In the data rows, 128 means zero.
Every row has a hidden score. In each pair, how much higher is the second row's than the first's? 15 means about the same, 30 much higher and 0 much lower. The score is a weighted sum of the row's numbers plus the product of two more (or one squared), each taken from its middle value.
[171  92 148 141  69  65 128 103 104 164 178 110 177  81  90 155 100 121
 118  97 172]
[144 121 145 140  89 128  95 103 169 142 102 166 185 125 115 181 146  72
 172 158 123] 15
[105 178 110  81 203 164 120  83  78  46 126 110 180 166 192  68 218 156
 100 131 144]
[137 137 167  72 132 198 133 113 138 138 108  86 146 179 193  70  98 161
 155 162  67] 17
[205 132 165 162  50  73 118 170 131 142  91 160 149 130  93 183 146 167
 157 139 151]
[115 127 106  57 159 209 163  77 132  79  95  79 185 195 211  70 137 156
 130 161  84] 8
[145 168  87  81 154 192 137  78 107 102 159  52  96 198 180  85 130 127
  67 166  48]
[160 148  90  81 200 179 123 111  38  28 102  81 165 182 169  61 213 197
  88 101 133] 15
[155  91 151  97 134 111 172  88 166 141 165 150  96 130 135 120 104 117
 197 144 110]
[197 120 113  92  97 107 193 103 221 157 156 149  72 110 117 129  78 120
 195  97 101] 17
[139 150 126  58 162 193 161  18 105 139 143  76 152 199 193  60 141 135
 105 170 112]
[122 174 176 171  78  84 117 187 175 123  93 192 123 110 123 171 122 115
 181 153 154] 17
[151 124 155 190 104  90  89 174 180 167  49 191 147  92  89 203  86  97
 161 160 114]
[164 109 144  67 158 201 148  89 130  87  92  74 135 210 185  49 146 163
  97 112  87] 20
[ 91 143 131  96 200 170  97 175  80  78 111  91 169 158 178  77 173 218
  68  90 137]
[175 109 122  84 163 186 154  73 149  87 147  74 118 189 198  72 165 164
  91 134  66] 12
[ 90  92 110 176 108 112  89 105 111 212 147 121 123 103  70 140 136  92
  82 136 178]
[150 137  62 172 196 129  53  74 124 184 156 126  78 113  99 123 171  94
  88 178 169] 21
[115 108 108 152 126 129  76  58 112 175 141 131 121 100  93 124 109 124
  88  99 176]
[127 171 178 185 104  88 103 169 162 157  74 188 112 100  80 174 106 125
 187 142 123] 15
[ 52 119 153 177 120  92  98 116 128 125  90 147  79 103  98 136 137 108
  91  93 204]
[124 163  84  69 149 166 114 129  97  62 138  83 210 167 172  84 166 177
  75  80 155] 17
[111 165 106  94 213 159 132 109  66  61  92  82 208 160 184  84 166 152
 114 109 105]
[173 106 143 173  75  97 137 200 134 148  97 198 153  97  90 186  94 122
 171 100 115] 16
[106 170 124 133 131 122  91  85 126 145 107 140  80  97 103 129 131 106
  83 179 144]
[137 110 162 193 141  90 122 153 137 175 121 142  92  79  88 160  74  96
 107  68 172] 14
[132 148  96 120 208 204 204 118 126  77 136  80 121 184 175  79 137 140
  82 197  52]
[111 140 169 163  90 106 132 201 172  97  97 204 127 104  97 189  87  92
 174  88 118] 12
[100 136  77 154 132 128  60  98 103 171 145 152  89  73 103 138 154 131
 108 138 165]
[ 95 144 148  83 157 194 141 112 140 123 145  82  98 194 182  83  90  92
  85 145 108] 17
[147 157  95  64 184 200 141  98 158  75 136 123 144 209 208  74 172 167
  98 148  95]
[213 174 196 123  92 103 107 151 216 128  87 189 196 121 122 197  95 116
 193  99 108] 4
[113  46 137 164 114  69 128 152  65 149 164 123 133  77  97 135 107  96
 103 120 143]
[183 126 117  96 121 117 215 154 146 136 136 129 107 116 140 127  78 127
 183 118 115] 10
[173 157 187 114 141 141 231 137 164 140 161 123 109 129 134 121 124 134
 187 127 107]
[ 97 150 113 168 147 143  81  84 101 146 136 164  90  95 109 155 156  98
 127 162 160] 25
[207 159 113 110  58 104 166  88 180 173 126 143  91 112 117 148 105  69
 187 134  98]
[205  93 111 110 131 137 175  94 160 131 157 154 134 131 132 135 101 113
 197 117 126] 14
[158 137 145 178  97  83 113 210 168 159  96 210 153  96  81 186  51 144
 177 134 133]
[ 79 100 167 162  89 137 103 119  44 173 142 120  82  87  83 143 121 155
 106 158 248] 21
[ 75 157  86  99 155 145 146 144 103 112 145 111 156 157 177  98 173 149
  99  43 148]
[ 89 182  81  86 159 160 139 108 143  49 161 100 153 189 176  78 209 168
  95 115 152] 25
[132  74 106 154  87 101  91 153 112 199 139 120 132  85  96 146 126 156
  94  50 125]
[136 157 102 177 133  97  90 158 136 143 119  87 127 122 112 141 119  63
 115 124 114] 18
[168 144  93 104 129  95 183  72 181 154 158 132 133 108 127 157 129  98
 193 110 136]
[183 108 147 177  70  79 136 172 139 145  78 195 137  93  81 193  50  54
 162 125 166] 8
[110 131  98 155  90 151  68 103 117 113 116 163  84 123  97 123 139 105
  91 110 126]
[138 156 111  69 144 194 154 105 104  95 117  92  90 170 176 102 124 107
  73 139  66] 9
[200 127 118 164  88  70 140 155 171 156 117 216 114 102  87 195  92  71
 197 109 103]
[ 83  62 137 156  85  52 135 176 155 182  97 135 135  77  76 163  78 129
 106  76 162] 14
[153  84 138 143 113 118 126 138  78 131 165 126 135  79  84 149 119  62
  85 108 191]
[183 143 205 174 115 103 136 157 191 120  77 200 177 120 100 181 122  91
 200 134 111] 12
[178 147 174 123 100 109 128 174 178 145  69 219 198 120 108 178 145 110
 162 121 120]
[155 138 104  58 175 200 139  70 139 115 124  78 131 193 182  57 140 141
 110 135  66] 16
[148 146 102 160 142 152  65 110 168 141 108 128 110  91 110 131 146 118
 108 155 125]
[125 131 112  61 142 176 138  72 136  45 145  79 120 194 200  84 164 179
 131 127  98] 16
[104  43 153 156 100  94 122 170 132 114 176 143 132  72  89 155  51 101
  93  91 152]
[ 83 138  87  88 182 179 166 121 122  57 198 102 119 163 170  93 223 171
 125 132  96] 19
[174 138 118 135  89  94 189  46 186 158 110 155  96 107 131 174  99 125
 196  88 124]
[ 78 109 116 160 113 120 113 150 101 157 165 137 110  96  88 150 109 126
  96 154 172] 24
[ 64 158 126 111 156 176 141 109 104  63 140 112 131 163 158  82 170 159
 106  70 113]
[122  56 109 164  75  62 101 113  89 137 177 117 161  75 112 136  80 122
  95 143 180] 10
[162 149 111 112  73 133 203 112 147 162 145 141 128 104 115 140  66 109
 209 167 111]
[174 127 142 145  80  79 131 199 194 166  99 191 138 125  97 162  99 117
 144 165 128] 28
[153 168 156 147 124  78 128 195 147 152 108 178 179 114 109 184 123 128
 171 156 131]
[132 128 147  34 134 149 140  90 145  95  63  70 121 192 189  78 166 203
 120 159  83] 15
[139 173 152 153 103  61 125 165 161 121  99 210 156  90  89 189 104  95
 172 141 111]
[156 162 152 175  63  44 130 200 176 143 100 207 120  92  98 192 135  98
 178 141  73] 14
[133 139 134 106 134 132 186 147 172 149 179 159 138 165 132 129 116 172
 190 158 157]
[156  82 120 174 130  27 135 149 122 158 173 128 142  93  90 153  94  82
 100  47 182] 21
[ 70 112 131 156 128 123  74 159  91 140 158 153  75 119 123 134 150 150
  98 106 146]
[136 152  88 182 152 118  70  84 128 141 139 134  87 113 129 135 147  88
 112 169 155] 3
[110 148 115 148 150 142  91 119 121 107 105 153  79 115 122 150 154 103
 132 129 123]
[113 114  92 153 174 147  87  93 106 165 127  93 116 119 110 113 142  85
 110 167  99] 14
[130  77 152 148 120  95 110 139  79 108 149 122 148  92  86 156 156  42
  88 117 188]
[142 122 138 109 128 117 224 137 131 162 120 158 132 142 144 141 113 170
 184 108  71] 6
[129  74 125 127 145 140 205 146 149 173 125 139 100 149 114 141  77 183
 203 177  88]
[ 70 205 105  94 188 195 135 131  87  77  96  91 160 169 171  82 191 189
 111 153  94] 12
[126 136 147  56 182 202 136  71 109 133 115  92 130 183 203  65 129 181
 100 147  76]
[123  76 114 103 105 130 171 158 149 131 132 133  76 131 127 131 130 159
 166 111 113] 14
[ 37 114 163 175 109 139  83 121 132 150 143 156 113 101  87 128 140 127
 116 169 158]
[133 139  62  92 208 146  82 114  86  32 122 102 175 170 174  86 228 146
 105 124 101] 8
[100 156 108  86 159 149 160  97  76  67 145  94  92 174 168  73 162 208
 124  37 123]
[126 141 135 183  93  56  83 141 194 136  74 200 162 101 108 186  73  76
 184 132 114] 12
[107 114 145  73 206 168 187 101  56  77 148 111 116 145 185  76 170 213
 116  92 122]
[134 107  85  90 152 194 136 107 129 103 152  76 109 201 177  87 105 133
  90 207  59] 17
[135  41 168 172 105  69 124 136 107 139 184  82 186  71 105 151 108 143
  89 112 191]
[153 170 107 100 151 140 115 123  65  45 136  69 128 174 165 103 222 163
  85  94 120] 23
[174 125 164 187 120 108 121 179 168  86  93 210 136  90 100 196  91 109
 180 151 105]
[129 164 118 114 158 221 134  92  86 133 144  83 111 186 175  87 139 124
  98 176  68] 19
[160 122 126 142 104  77 151 171 177 147 110 200 152 100  89 206  88 127
 167 132 112]
[123  53 142 166  91 111 146 216 125 132 141 136 127  78  89 148 113  94
 118  47 161] 11
[179 108  96 127 116 116 174 107 187 167 149 130  75 119 123 129 104 113
 212 116 112]
[136 145 186 166 106 107 136 144 207 145 100 181 186 123 116 176 177 101
 179 110  74] 21
[181 165  93  70 142 167 116 125 102 117 129  65 138 188 200  92 114 131
  69 185  76]
[141 185 159 175  89 103  96 178 169 138  88 189 153 128 111 189 117 159
 170 136 154] 12
[128 113 155  85 177 189 169  83 139 112 124  64 178 181 187  59 124 154
 124 128  38]
[144  67 199 159  76  65 127 160 136 177 139 110 102  83  78 175  47 100
 103  87 143] 13
[124 114 105 170 130 139  61 118  90 154 131 115 112  92  95 148 144 139
  87 156 172]
[161 112 144 130 140 135  69  97 107 129 162 120 109 103 103 139 146  97
  89 106 161] 16
[159 137 123  51 130 182 154  68 149 101 123  53 193 213 208  82 168 197
 123 168  79]
[130 206 182 152  96 128 120 180 158 155  76 198 137 121  89 158 133 133
 162 158 123] 16
[104 137  64 171 145 141  24  94 121 130 115 118 115 112  89 127 124  93
 110 169  90]
[112 153 117  29 181 213 150  49 131  97 152  85 121 179 194  68 184 167
  85 209  90] 12
[197 137  89 118 102 127 148  69 133 190 137 153  85 111 127 146 115 130
 189 164  96]
[112 116 137 152 123 100 106 157 121 175 152 107 129  76  95 141 116  86
  90  59 173] 20
[167 143 173 192  97 101 108 160 170 148 100 190 111  85  85 194 108 101
 162 162 136]
[149 132 202 150 108 110 146 146 222 107  77 184 143 139 123 168  99 126
 163 150  89] 18
[145 117 124 119 148 129 169 123 158 198 141 177 127 150 114 124  85 159
 168 123 134]
[118 152 131  76 177 157 139 111 113  87 149 105 131 164 160  68 202 199
 121 128 152] 15
[179 173 209 134 102 115 125 163 235 124  92 198 153 136 110 183 106  84
 176 117 128]
[ 54 130 114 150 111 128  73 134 109 137 135 125 117 106  93 122 111 108
  93  98 130] 18
[ 99 116 113 169 115  89  53 124 140 155 135 136  69  88  84 140 125  97
  93 156 203]
[123  81 148 159 145  89 102 134 112 143 167 119 122  72  75 123  76  60
  91  94 181] 10
[150 171 115  82 170 131 112  99 104  27  96  72 132 171 164  75 213 155
 104 100 109]
[162 146 166 157  92  85 106 160 156 153  77 192 196 115 104 169 114 113
 190 108 104] 12
[100  98 126 159 114 128  99 144 121 121 140 130 109  86 106 170  71  77
 117  84 161]
[129 146 150 165 123  69 116 167 165 137  51 195 132  97  97 180  57 160
 194 127 128] 14
[132  64 116 163  86  75  98 152 119 120 157 126 167  91  91 148 112 101
  92 101 182]
[159 127 142 171  84  70 137 192 201 108  86 192 159  96  91 177  58 138
 174 112 156] 10
[164 129 141 135 134 108 203 155 157 175 137 174 108 142 113 144 132 138
 196 124 127]
[ 67 120 104 173 165  97  52  89 138 164 137 148 124  98 111 146 108 123
 101 132 126] 19
[111 182  77  80 149 210 114  88 125 112 184  69 119 191 161  68  99  87
  52 163  53]
[ 82 117 114 139  93  69  99 143  89 127 159 134 121  78 102 132 144  97
 115 131 186] 6
[125  77 112  99 158 131 181 138 132 172 133 127 134 157 135 145 118 165
 150 136 114]
[131  77 156 160 114 111  79 146 120 178 160 107 122  85  84 167  62 117
  95  74 152] 12
[159 142  94 115 129 129 165  90 186 180 183 127  91 106 119 139  68  79
 210 145  91]
[106 103 140 180 110  73 115 181 145 123 106 198 115  91  81 197  68 109
 186 127 140] 21
[143 157  75 176 107 128  89  99  87 193 180  91 111 100 126 126 141  64
 107 133 117]
[ 92 127 115 156 150 111  66 108 111 104 124 124  87  93  99 128 113  95
  92 117 175] 20
[112 183 119  81 115 150 125  69 105 118 118 105 123 172 180  56 191 195
 113 143 120]
[144  96 144 185  88  75 126 167 105 160 142 110 147  79  75 152  91  82
  94  40 166] 14
[ 92  58 107 170 126  96 155 185  90 158 144  95 134  60  72 168  77  89
 109  91 142]
[128 130 143 104 101 123 193 127 110 109  92 151 110 108 143 116 104 128
 168 109 101] 8
[158 156 149 109 105 106 153 109 228 164 155 117 105 112 119 138  79 106
 209 113  81]
[106 140 125 111 156 213 128 156 141  69 128  64 108 187 177  78 115  97
  81 127  73] 23
[ 91 104 117 146  87 139  88  79 105 121 152 140  79 105  98 122  99  85
 115 129 160]
[143 142 124  37 133 173 154  82 146 102 150  76 143 184 192  54 204 152
 137 185 125] 12
[158  78 138 105 123 138 192  91 143 174 102 150 110 128 131 125 133 157
 178 145 148]
[102 163 109  63 188 190 162  41 172  71 142  76 123 188 198  53 159 164
 112 147  71] 15
[114 143 130  63 173 182 151  75 145  91  81  83 149 204 201  66 179 170
  92 162  95]
[135 114 141 106 121  98 196 141 169 147 110 154 143 118 126 132 155 140
 193 102 149] 11
[145 136 119  38 175 180 162  77 142  81 126  59 147 193 202  65 177 174
 133 124  76]
[102 201 131 101 173 153 159 101 105  79 106  85 159 176 187  70 230 186
  84 155 105] 17
[142  77 151 163  64  84 120 167 102 132  95 131 119  76  85 145 156  58
 110  88 192]
[143 122 179 186 110 120  99 151 142 126 104 215 103  92  73 192 137  59
 185 136 104] 24
[120 108 168  63 155 157 151  91 123 117 111  89 113 187 199  72 145 139
 138 170  79]
[120 116  78  56 155 173 163 142  77  57 134  94 146 167 176  63 182 202
 115 108  85] 3
[143 168 123  85 183 189 124  99  94  63 143  92 110 171 176  79 129 153
  87 151  56]
[100 190 114 105 182 188 133 124  85  48 120  64  94 178 176  65 190 182
 114  96 127] 19
[185 106 133 126  96 120 211  67 171 168 160 155 130 123 122 148  49  89
 165 156 137]
[101 102 126 141 136  95  88 144 140 115 137 142  95  86  65 162  77  67
  94  80 114] 19
[ 95 106 135 164 139 129  73 101  85 151 142 114  64  99  73 148 184  98
  95 164 187]
[136 131 159 178 114  97 119 182 187 113  60 199 127 106  91 191 110  85
 166 167 142] 9
[107 162 136  88 195 188 116 139 111  45 130  77  94 171 174  91 206 178
 127 104 133]
[133 171 102 158 145 141  80 108 101 158 144 139 128 105 118 147 138  79
 103 136 141] 12
[161 138 131 177  98  84 111 195 165 149  79 217 114  93  88 165  97 114
 171 121 100]
[122 155  90  91 158 131 115 123  72  62  93 103 218 169 195  72 156 172
  90 109 112] 15
[ 83 137  83  97 221 161 149  86  68  71 158  91 146 165 176  88 207 183
 114 130 117]
[109 135  79 161 130 126  76  97 113 123 149 152 100 107 117 159 145  80
 128 155 126] 14
[141 153 105 113 102 110 204  65 175 196 151 166 108  98 116 146  93 178
 185 130 158]
[ 89  94 151 191  83 101 138 162 130 142 190 139 103  84  91 175  64 103
 103 117 159] 15
[131 121 126  71 116 164 137  83 118  99 114  98 140 184 179  75 124 160
 106 160  64]
[161 130 141 103 118 104 189 135 193 173 153 119 106 115 136 125 130 125
 178 120 120] 12
[154 181 139  88 177 141  88 146 110  70  71  81 210 174 182  86 201 190
 100 105 146]
[118 101 163 145  93  74 109 144 127 133 138 127 146  83  89 129  76  61
  98  98 181] 13
[148 104  86  65 124 173 156  47 131 106 139  80 131 182 208  83 205  79
 110 157  33]
[112 123 117 134  83 111  94 181 102  87 138 128 143  81  96 146 146  54
 128 106 168] 17
[ 79  90 148 162 136  93  69 136  78 157 133 139  83 114  83 140 127 124
  87 141 205]
[153 138 199 135 171 113 103 161 186 149  78 203 127 116 126 197 117 114
 197 143 112] 8
[185 117 107 121 104 118 183  82 210 157  79 143 111 116 113 129  92 126
 210 146  86]
[ 99 178 147 104 186 167 148  72 113  67  89  83 143 156 172  73 177 125
  91 167 110] 17
[161  82 168 117 104 121 190 111 152 132 117 143  98 132 137 107 122 119
 177  90 171]
[162  66 164 105 139 150 201 120 164 145 130 152 130 127 143 113 136 108
 175 133 116] 12
[ 91 150  96  86 186 186  77 123  85  51 136  93 127 164 180  64 159 166
  99 122 174]
[ 82  92 167 150  91  83  84 145 121 184 135 117 173  87  86 167  67 104
  87 107 149] 9
[134 128 118  83 158 197 136  84 127 108 100 105 149 218 200  49 172 161
 127 156  89]
[174 169  91  81  63  63 165  92 166 147 136 135 125 123 128 141  89  90
 192 118 116] 12
[100 165 130 177 123 156  78 123  85 155 142 134  89 107  99 151 144  92
 101 169 114]
[170 142  98 127 124 109 207 156 118 170  91 150  96 153 129 152 103 173
 158 120 140] 19
[118  70 150 155 148 137  81 132  49 188 130 155  96 106  77 152  84 121
  83 138 207]
[122 190 135 100 172 182 140 150  69  83 128  70 207 176 182  87 189 167
  76  82  94] 4
[152  72 112 139  69  64 101 128  96 111 163 133 114  74  79 147 144 100
 108 103 156]
[111 127 165 160  96  88  90 152  72 145 181 117  90  85  90 127 141  80
  89  94 222] 15
[122 120 128  89 191 206 140  46 156 110 112  57 159 202 183  78 120 177
 139 170 122]
[140 157 147 156 109  88 106 198 195 166  84 170 151 114 101 172 118 159
 170 117 165] 15
[100 150 112  74 221 168 149 116 149  71 109  94 150 154 172 103 192 202
 113  90 100]
[142 142 103  86 156 191 145  80 128  77 188  77 121 194 190  77 102 123
  94 186  99] 19
[174  98 168 115 120 108 188 130 174 192 175 135  77 148 124 128  95 171
 172 163 135]
[ 95 136 106 164 100 113 106 157  91 154 182 125 138  97  74 138 147 132
 109 170 145] 16
[ 95 101 139 123 114 103 179 135 156 154 142 162 103 118 116 126 149 132
 177  83 125]
[107 144 138  80 159 170 102 119  99 117 145 101 138 190 171  87 181 177
  94 142  99] 20
[145 112  87 109  96 133 248 108 151 155 135 151 110 136 127 112 128 185
 170 101 108]
[114 165 105 192 174 105  58 121 133 153 140 123  76  80 108 131 152  89
  94 169 167] 18
[151 139  78  78 185 150 130 121 142  96 131  71  86 180 180 113  96 145
  95 172  57]
[124 120 100 104  76 149 236 142 194 148 158 141  88 125 127 122 126 117
 192 136 167] 10
[164 111 133 116  93 104 210 151 172 162 140 142  71 135 133 120 126 119
 179 125 155]
[143 147  85 105  62 115 183  91 169 150 129 140 149 130 114 140  80 114
 192 131  77] 14
[ 87 177 140 183 145 129  80 126  51 143 139 158  89  82  89 151  81 131
  88 141 192]
[119 105  93 163 123 145  80 103 122 152 158 142  67  97 112 126 120 123
 112 147 103] 17
[132 111  58  78 137 188 158  44 176  66 116 104 115 188 209  58 161 117
  93 166 105]
[167 204 105 139 102 129  88 108  90 154 131 108  66  76 107 140 117 107
 121 147 118] 6
[120 113 114 140  98  86 100 156  91 142 102 127 164  98  80 160 105  90
  84  45 170]
[133 145 189 147 114  87 154 165 150 160  53 171 138 106  88 174 100 117
 158 143 159] 5
[188 147 164 156 123  88 114 147 199 161  92 142 173 124 116 171  85  99
 188 147 106]
[132 131  73  73 169 176 139 103 111  88 148  52 117 197 182  90 158 114
  83 177  54] 25
[146 136  81 138 189 138  64 110 109 163 148 144  98 114 127 141 116  93
  98 123 141]
[ 98 147 170 161  38  83 117 182 143 148  69 188 184  87  94 177 137 123
 161 138  86] 6
[125 165 120 153 136 146  78  72 118 152 150 115  71 117  90 142 157  79
 112 149 173]
[154 103 127 112 119 135 186 122 173 124 110 139 104 120 132 128 104 148
 158 124 143] 7
[167 116 102 108 114 110 175  60 156 143 143 130 120 119 111 129  88 120
 196 146 131]
[103 133  97  80 207 192 158 120 107  50 130 103 126 173 166  82 158 199
 110  72 125] 19
[120 137 113  65 146 197 153  26 142 129 102  77 156 182 188  78 177 167
  90 138  76]
[ 72  51 165 132 122  68 111 151 119 140 143 120 122  75  85 171  93 134
  96 122 164] 18
[105 169 125 188 112 143  69 131  89 147 140 121  93 105 113 128 125 106
 112 171 165]
[ 69 139 125 102 200 193 156 109 110 100 167 110 147 155 148  72 153 168
 112  38 119] 17
[114 179 120 108 139 136 125 125  87  95 117 117 114 174 175  81 189 195
 112 120 150]
[ 74 131 106 155 113  87  63  96  91 170 192 134  77 100  81 145 101 119
  97 141 192] 17
[ 82 151 144 134 105 123  99 152 103 152 193 123 103  86  82 143 134 146
 114 148 234]
[118 101 115 183 113  88 115 181 131 199 145 132  90  66  82 161  67  62
 100  58 180] 13
[106  69 142 149 129 107 129 142 133 166 158 145 123  86  98 134 134  99
  94 123 174]
[120 170 121 169 138  42 123 176 200 141  72 197  99  90  79 197  92 129
 165 129 111] 16
[ 64 102  98 184 122 104  65 121  86 152 150 126 125  91  78 143  95 174
 110 184 157]
[107 120 122 120 101 109 207 144 129 143 120 132 107 124 122 128 142 171
 172 116 148] 9
[109 173  97 164 135 108  96 102 122  99 129 128  89 100 106 146  93  90
 112  93 174]
[130 141  84  71 133 201 136  64  81 119 137  84 104 187 189  76 145 191
 122 151  66] 9
[151 154 141 188  67 107 118 143 167 121  59 210 136 101  95 206  96 121
 176 118 130]
[ 89  63 127 163 104  87 132 177 114 128 142 144 137  78  91 164  76  81
 100  60 154] 18
[189 112 122 124  79 121 140  76 135 191 141 136 126 117 130 134  93 101
 195 132  89]
[ 99  56 156 153  99  56  91 143  60 175 154  97 154  81  84 119 134  67
  82  85 177] 26
[ 87  68 127 159 100  96 153 188 135 153 154 138 139  71  68 154  90  87
  97  75 169]
[125 177 101 159 158 131  79  74 127 173 130 112  88 108 109 143 106  71
 110 143  99] 11
[121 174 126 175 157 123  67  90 156 144 150 132 101 107 111 119 124 140
  97 131 129]
[ 56 122 102 151 125 123  88 156  87 130 155 148 105 102  94 142 144 160
  90 147 191] 19
[112 186  98  90 240 166 104 126 107  90 132  54 142 174 198  90 230 145
  66 102 120]
[171 138 187 164  85 106 137 161 200 107 125 188 191 132 101 186 106 117
 179 108 131] 10
[182 100 162 101 110 136 214 140 151 195 131 137 100 135 131 124 145 127
 180 126 122]
[114  88 154 103 112 127 198 145 157 131 126 139  81 157 126 119  79 143
 178 126 125] 21
[ 91  41 126 182 148  84  91 165 128 114 131 112 160  75  74 139  53  88
  73  74 134]
[169 114 121 104 104 128 183  71 175 163 140 128  95 120 111 140  94 140
 183 129 123] 11
[127 141  92  78 167 157 126 138 151  81 102  84 106 194 193  81 142 111
  83 186  52]
[ 90  92 150 154 104  94 107 118 122 117 180 115 126  82  97 165 135  69
 112 104 199] 12
[ 96 133 114 173  98 127  71  91 147 132  97 149  77  97  96 145 103 128
 100 126 109]
[135 104 163 154  76 108  62 113 119 107 157 124  82  77  91 147  97 123
  93 106 151] 14
[102 175 178 160  63 101 115 164 154 154  90 176 162 117 132 181  84 164
 166 131 124]
[164 142 101  61 169 179 189  52 110  89 132  75 148 187 195  89 175 152
 120 171  91] 16
[ 98 172 131  80 184 209 168 113 121  82 133  65 131 189 166  77 104 101
 105 174  56]
[176 219 126 104 175 180 105 114  78  93 143  82 146 176 167  73 188 125
  91 118  88] 19
[134  56 150 127 101  72  99 120 129 133 149 141 154  79  92 126 119 134
 130  87 175]
[142 104 157 184  72  80 126 160 177 148 125 185 192  97  86 206  99  93
 170 143 103] 12
[ 87 153 129  89 158 150 148  97  96  86 133  99 131 154 187  78 214 124
 129 121 145]
[148  68 128 123 109 138 158 199 151 169 123 158  94 150 125 122  80 164
 181 141  89] 20
[119 178 101 176 114 139  56  92 111 151 134 126 117 106 105 144 157 133
 104 132 121]
[ 87 152  90  91 178 148  82 127 102  72 103 119 102 161 168  95 228 156
  97  93  91] 22
[144  97 160 114 149  80 180 143 170 186 126 166 110 150 130 150  99 183
 172 112 126]
[144 128 133 177 107  94 112 163 182 150  56 197 119  99  93 191  98  80
 190 121  90] 9
[168  74 134  88  96 129 203 125 156 129 128 141 112 117 145 130 108 145
 180 133 151]
[128 127  94  79 153 178 131  66 167  93 102  85 150 190 191  73 149 152
 104 157 112] 23
[134 137 104 108 181 148 167 112 118 119 173  96 125 159 157  77 179 183
 101  85 106]
[ 98 131  88 102 171 201 148 122  89  86 140  90 104 196 168  93 110 137
  69 204  74] 16
[147  27 180 146  78  96 131 126 109 151 158 125 145  75  92 137 102 111
 101 137 160]
[119  68 164 155 139  58  98 151  87 158 151 121 184  84  94 135 141  67
 102 129 164] 20
[ 64 135 116 165  99 136  83 133  80 159 115 123 118  80  87 157  96  94
  96 166 199]
[136 106 164 158  79  76 123 144 106 104 171 110 135  73 104 150 119  91
 105 132 144] 12
[130 178 141 114 179 178 116 113  56  73 157  63 156 162 173  75 178 143
 109 174 112]
[ 95  79 164 147 114  92 106 136  93 127 169 124 118  79  95 147  97  75
 104  82 186] 17
[143  57 120 159  84  88  73 144 109 116 146 119 155  83  67 133  96  88
 107 105 182]
[205 152 184 145 135 120 133 168 196 168  77 178 169 117  98 180  86  93
 180 110  81] 6
[ 95  69 141 162 102  93 101 153 130 169 140  92 134  89  87 137  66  71
  91  85 137]
[ 98 179  67  71 170 156 121 153  81  47  95 112 135 183 174  83 175 161
 123 153 113] 20
[134 204 111  94 182 146 115 145  92  96 108  86 153 163 172  81 191 159
  92  94  97]
[ 57  80 100 147 141  63  78 155  97 174 127 135 132  77  85 186  40 103
 115  84 168] 16
[159 133 172 166  85  88 112 202 176 169 107 190 151  87 107 178  96 109
 162 154 128]
[105 131  97  79 159 182 132 130 113  74 124 105 106 158 161  95 206 171
  89 109 103] 21
[138  70 168 179  88  75  89 159 111 127 151 105 139  74  84 157 123 131
 101  81 167]
[ 95 117 107 163 124 138  86 136  83 156 138 113  82 102  80 138 146 124
  84 147 145] 18
[108 119 111 108 157 166 121 124  49  53  88  70 181 171 170  98 189 179
 102  96  76]
[141  89 131 148 120 105  68 133  85  90 141 139  92  95 108 137 142 133
 102 134 106] 16
[108  90 124 171 116 101 101 114 150 158 172 105 136  94  89 141  80 124
 109  89 132]
[ 91  59 116 157  59  89 115 126 100 113 158 131 152  77  95 144  92 115
 100 105 169] 13
[116  54 137 166 131 101 117 158 100 210 140 132 142  86  65 132 160 108
 111 140 176]
[104 105  60 101 165 192 151 118  65 120 192  85 146 158 154  85 160 219
 120  81 126] 11
[173 176 149 191 116  93 103 234 186 108  99 206 144 100  84 218  94 147
 188 130 127]
[134 129 194 146 112  89 103 134 223 195  96 177 175 138 116 179 116 157
 185 139 101] 23
[120 165 181 164  92 106 144 161 163 147  79 194 169 108 104 167  75 158
 138 153 139]
[133 118 158 168  53  51  90 158 148 137  61 173 182 107  83 196  78 146
 159 138 130] 19
[ 77 107 102 141 125 125  29 156 102 125 160 136 128  84  92 151 127 104
  98 156 200]
[120 184  95 193 123 128  64 100 176  92 163 123  78 121 115 153 176  66
 110 137 145] 18
